In the rows, 128 means zero.
Each path below is one point turned by a fixed rotation once a step. After each direction that follows a path, write how fast that rotation turns it, in degrees a step (0 if it stays still).
Each turn is a multiple of 5 degrees from 10 to 175, or 0.
Each row of a path follows its step; steps can be skipped.
path 1
step 0: [124 126 148 148 121 123 142 126 122 125 123 130 128 129 123 123 124 125
 114 136 114 129 120 130 136 133 125 135 142 143 133 131 124 119 114 128
 127 122 133 109 136 132 136 131 128 132]
step 1: [129 132 136 129 134 127 138 122 122 118 124 135 138 127 117 117 114 121
 119 125 118 125 129 144 115 131 127 137 137 137 119 119 114 115 130 136
 132 124 117 122 137 123 141 131 127 111]
step 2: [128 126 132 137 141 127 136 133 116 123 132 116 134 129 107 117 128 134
 120 134 144 132 136 143 127 131 136 139 134 121 143 114 124 121 119 143
 134 120 127 131 131 117 128 131 121 124]
step 3: [123 126 146 135 135 121 133 132 117 122 121 119 126 123 119 118 122 140
 132 144 121 131 123 129 130 138 129 130 134 131 135 147 135 122 114 132
 141 118 131 122 124 109 121 128 131 117]
step 5: [131 131 137 140 127 138 137 132 114 125 123 122 138 130 126 121 126 124
 112 127 118 135 121 135 121 131 132 150 132 133 134 119 116 110 122 135
 136 125 142 123 137 138 124 133 121 133]
step 7: [130 113 135 138 146 114 141 124 127 130 122 129 142 133 110 119 124 127
 122 142 126 129 138 136 141 122 125 132 129 124 141 128 127 122 109 123
 127 121 125 128 126 122 128 137 123 117]
step 8: [139 127 145 138 140 129 146 123 122 119 106 136 134 135 124 123 127 132
 126 138 122 141 117 137 120 133 136 139 134 130 130 137 139 127 122 128
 143 127 129 125 134 122 125 135 128 124]
step 9: [125 136 140 128 125 139 137 127 121 126 110 129 140 129 104 114 123 135
 122 128 120 126 123 128 125 140 135 130 123 123 121 123 128 119 125 133
 137 116 128 131 136 127 135 116 108 129]
step 10: [117 123 118 131 128 128 138 139 121 125 129 121 137 121 116 125 126 130
 120 142 114 133 129 129 131 136 135 138 122 139 136 127 117 110 108 133
 137 115 134 130 136 134 127 134 115 124]
step 13: [131 119 127 131 125 130 154 124 109 115 115 128 134 128 121 122 113 122
 133 131 118 129 123 131 127 124 126 140 119 137 129 134 134 117 123 141
 149 130 128 129 133 121 128 127 119 124]
Directions:
[126 125 128 124 126 126 130 129 128 130 129 128 131 132 123 126 130 128
 126 123 132 130 132 128 127 127 129 126 127 126 132 126 127 126 126 123
 123 129 130 131 128 128 132 128 126 130] : 140
[133 129 127 130 128 131 128 125 131 127 123 131 128 129 126 132 130 127
 123 128 129 129 125 129 130 129 125 125 129 127 128 130 128 129 125 125
 125 126 122 130 128 131 125 131 125 129] : 40
[126 126 130 127 132 126 130 129 127 127 129 131 127 128 129 126 123 124
 131 130 131 132 128 132 127 127 125 123 131 125 127 127 126 129 126 133
 127 132 125 130 125 129 126 128 126 129] : 70
[128 130 129 123 128 130 130 125 126 129 125 128 127 132 125 130 133 128
 133 130 131 124 130 131 126 125 129 129 129 129 129 129 133 130 127 131
 130 125 127 129 128 122 127 130 127 127] : 65
[126 128 130 124 126 126 132 126 129 128 132 123 130 123 130 130 129 130
 123 130 125 131 126 130 127 124 126 128 130 127 130 131 132 130 130 129
 127 129 130 129 132 128 127 132 125 129] : 145
path 2
step 0: [130 131 113 132 132 121 124 122 120 137 137 134 118 118 123 132 126 125
 131 137 124 124 128 145 121 130 123 118 122 121 134 113 123 125 131 130
 119 136 133 120 109 139 133 134 140 135]
step 1: [117 127 122 120 137 120 128 134 141 140 143 133 138 114 117 127 132 120
 135 125 139 124 123 135 131 141 121 131 130 119 141 127 123 122 123 131
 120 121 133 138 135 126 117 126 138 123]
step 2: [138 113 130 120 134 128 122 129 125 115 142 127 124 124 135 109 130 124
 126 131 134 132 139 129 124 137 130 139 120 113 134 116 117 118 134 140
 123 123 125 124 129 129 136 126 125 125]
step 4: [126 134 122 118 128 133 128 131 133 132 130 135 125 119 128 110 130 128
 124 132 125 127 129 141 131 122 139 133 144 119 142 132 139 122 137 122
 117 135 116 121 138 111 128 122 135 134]
step 5: [131 123 124 123 111 117 122 124 127 125 124 132 134 119 128 118 121 131
 133 121 137 105 127 135 127 128 137 127 128 120 130 115 123 125 134 120
 134 127 132 119 135 141 138 119 132 142]
step 6: [118 126 124 121 120 124 126 118 121 121 133 131 132 122 113 117 124 128
 141 132 135 135 128 134 138 118 130 143 135 141 139 118 142 128 121 138
 129 127 141 138 130 134 126 126 136 127]
step 7: [140 132 130 114 129 141 123 127 132 129 130 128 127 125 122 125 115 124
 123 143 135 138 133 132 132 127 120 121 127 126 142 106 129 137 130 131
 119 131 126 118 134 136 121 118 120 136]
step 8: [109 128 113 117 123 139 129 126 124 121 141 120 137 116 121 139 114 124
 119 125 138 124 123 131 116 136 123 131 131 129 132 122 124 128 129 124
 129 124 126 129 118 123 139 121 126 138]
step 9: [127 117 126 113 140 131 130 135 121 129 138 116 139 137 119 123 132 138
 120 131 123 126 124 133 127 113 131 132 141 111 131 126 129 128 118 142
 118 127 131 133 129 131 133 123 135 139]
step 13: [133 136 116 116 121 126 117 124 119 119 141 123 115 127 124 130 132 117
 122 129 155 129 130 132 127 124 138 134 124 129 127 129 121 124 126 130
 120 129 134 126 133 132 143 136 133 122]
Directions:
[128 129 126 129 125 128 128 128 123 126 126 130 129 129 125 127 126 122
 123 129 130 127 128 130 135 128 127 127 130 127 125 127 131 127 128 127
 133 128 132 123 130 128 125 128 129 127] : 45
[132 128 125 125 128 130 131 127 124 127 127 127 126 125 128 131 127 129
 127 130 132 128 128 127 126 132 123 126 131 127 128 125 124 129 126 131
 129 129 127 134 127 127 125 127 131 123] : 55
[132 128 130 123 129 132 126 130 131 129 130 130 127 131 132 127 124 124
 130 128 126 126 129 127 129 126 130 124 127 124 132 128 131 131 129 128
 129 127 130 130 131 124 128 126 129 123] : 135
[132 125 129 129 130 127 127 125 131 130 127 126 128 130 128 130 124 131
 126 128 123 129 130 132 131 130 131 124 129 124 124 124 125 126 130 128
 129 130 128 128 128 133 126 127 127 130] : 155
[129 127 128 129 130 128 131 125 131 127 127 129 132 125 130 124 129 127
 130 129 129 132 127 122 129 124 126 129 129 127 126 124 129 127 132 128
 128 121 129 128 127 132 128 128 126 124] : 85
path 3
step 2: [133 126 112 115 131 138 122 133 128 118 118 126 123 116 131 128 129 125
 129 136 118 132 119 132 129 134 139 121 129 136 147 116 132 133 134 134
 137 123 122 123 143 141 127 128 125 130]
step 3: [129 112 122 126 128 131 122 141 126 128 110 125 125 126 143 149 115 141
 119 129 127 129 124 133 120 129 129 119 140 123 139 127 129 133 132 127
 131 134 132 120 123 122 131 127 136 127]
step 4: [122 129 140 121 131 125 129 135 128 128 119 126 124 138 146 146 132 126
 132 118 139 128 138 120 129 121 111 112 124 118 127 122 124 125 122 132
 134 126 129 129 119 131 125 138 126 121]
step 5: [124 135 129 109 136 134 129 128 132 123 141 141 129 122 131 132 134 122
 124 135 127 132 136 128 134 127 117 120 121 128 133 116 132 115 125 144
 145 128 129 127 132 129 126 120 110 123]
step 7: [132 131 120 127 128 129 125 116 133 133 125 112 121 122 141 137 131 123
 142 120 126 131 116 126 125 117 124 116 131 129 129 132 139 132 139 118
 136 117 130 126 117 135 125 143 135 126]
step 8: [128 131 125 109 151 123 121 124 138 130 116 131 123 124 134 138 134 123
 124 129 131 125 119 121 127 137 136 115 127 138 137 121 137 120 129 127
 128 126 134 126 138 135 129 138 124 129]
step 9: [132 127 127 118 137 140 125 137 125 131 112 126 132 128 138 132 126 137
 110 135 117 126 138 133 123 135 124 117 135 132 140 112 124 122 125 126
 117 139 122 126 122 122 123 130 118 132]
step 10: [125 122 126 125 114 142 134 137 119 125 124 122 130 124 147 137 130 128
 140 128 128 128 131 134 124 121 122 126 127 117 137 118 118 132 129 137
 133 126 124 132 113 139 120 137 117 127]
step 11: [125 126 122 119 131 125 126 133 132 125 140 135 123 128 133 146 131 133
 142 137 133 137 126 127 130 129 123 123 125 126 144 128 130 127 133 148
 148 123 139 125 135 137 134 130 132 123]
step 13: [127 125 138 122 135 140 125 114 123 135 118 118 123 125 140 131 131 121
 127 117 119 124 120 129 133 118 123 113 130 121 116 124 136 120 130 126
 137 122 123 121 115 126 115 129 116 125]
Directions:
[121 129 126 128 126 127 131 127 125 128 132 127 128 127 130 130 128 129
 126 127 133 127 132 127 123 127 126 127 128 129 129 123 126 130 126 130
 124 130 132 127 128 128 131 126 125 129] : 65
[130 125 124 129 124 129 125 129 131 127 130 128 127 128 130 129 126 131
 135 126 132 129 129 130 127 128 130 129 134 126 130 129 130 131 129 126
 130 126 132 129 130 129 128 128 131 130] : 90
